One turn sends every row of this set to another row. A few are shown first. Where does it send the rows asked after them?
ges: [  0.7  -2.5   1.3  18.0   0.3  -2.2   8.3 -27.5  -8.3  14.0  15.0 -31.5
   2.5]
befem: [ 16.5 -14.6  11.3 -14.7   3.0   6.6   9.7   8.7 -13.1  11.0  17.8  29.1
  17.1]
Mifal: [  2.9   0.7  -3.5  14.6   5.7  -6.2   5.3 -19.8  -7.7  -5.6  26.2 -36.0
  -5.3]
perov: [ -9.3 -13.3  12.0   2.3  -0.5  -0.9   2.8   1.4 -13.2  23.8 -18.1  34.7
  17.4]
kise: [-14.9   6.7  -6.4  19.7   2.6 -10.2  -5.8 -13.5  -4.5 -16.4  14.6 -35.3
 -16.9]
Dodir: [ 11.3  -8.6   3.0 -17.8  10.7  -2.3   0.5  22.2 -10.5 -24.6  29.2  22.8
  -1.3]
zofe: [-24.7   5.2  -3.2  26.1  -3.3  -8.8  -7.2 -19.7  -3.9  -1.3  -2.6 -30.2
 -14.1]
Vipa: [  2.0   3.6  -2.4  14.7   4.0  -4.3   3.4 -15.6  -7.7  -7.6  26.8 -37.3
  -6.6]
resit: [-18.2  -4.0  -2.0  -7.2   7.2 -10.7 -14.4  23.0  -5.5 -33.4   4.3  28.0
 -16.8]
tozo: [ 14.6  -6.8   3.1 -19.9  18.0  -0.4   2.5  18.8 -12.4 -25.2  24.9  18.8
   4.6]
gola: [-15.1  -1.7  -2.2  -9.8  15.1  -9.7 -13.2  21.4  -7.0 -38.3   1.1  23.3
 -13.2]
fav: [-24.1   2.6  -5.3  24.9  -0.3 -11.3  -6.2 -22.5  -3.6  -3.9  -1.5 -29.5
 -15.5]
Tak: [-14.3   1.2   2.3  24.2  -5.9  -2.6   0.6 -26.2  -6.5  17.3  -0.8 -28.9
  -1.6]
buve: [-11.1 -11.6  11.7  -3.5   0.6   3.7  -0.3  -0.5 -10.4  21.3 -22.6  34.1
  15.0]
nofi: [ -9.4 -14.4  12.3  -3.0  -5.3   3.9   0.6   2.2  -9.5  23.8 -14.3  37.9
  12.1]
Rim: [ 18.6 -13.5  11.1 -10.5   8.6   2.5  12.5   7.9 -17.3  10.7  15.0  25.8
  22.7]
navos: [-12.4   3.7  -7.1  19.0   5.4 -11.6  -3.6 -16.6  -4.8 -16.8  16.1 -34.7
 -16.5]
kasot: [  2.4  -0.2   2.5  17.6  -1.1   0.0   7.4 -23.4  -8.8  13.1  17.2 -33.9
   3.1]
podo: [-31.1  -7.9   3.7   1.7  -3.1  -6.8 -14.5  11.2  -5.0  -4.1 -22.0  37.1
  -8.7]
Fafib: [-31.1  -4.9   2.7   0.4   4.5  -7.2 -14.7   9.8  -6.3  -9.9 -27.8  32.5
  -7.0]
sigud: [-16.5  -1.0   0.1  24.3  -3.1  -5.3   0.9 -28.9  -5.7  15.2  -2.5 -27.5
  -3.8]
gokom: [ 13.5  -7.0   2.1 -13.8  16.8  -6.7   2.8  21.7 -14.2 -26.6  27.5  19.4
   3.2]
Vidu: [-17.7  -2.5  -3.0  -3.0  13.0 -15.8 -12.4  23.7  -9.1 -36.7   1.7  24.9
 -13.3]
musi: [ 17.3 -13.0  12.1 -16.0   9.1   7.8  10.7   5.3 -15.0  11.5   9.7  25.5
  22.2]
sunuk: [-31.4  -6.1   2.8   7.1   2.2 -12.1 -12.8  11.0  -8.2  -5.6 -26.6  34.4
  -5.0]

perov goes to Vidu
Dodir goes to nofi
sigud goes to navos
Now find these:
Vipa goes to Tak
buve goes to gola

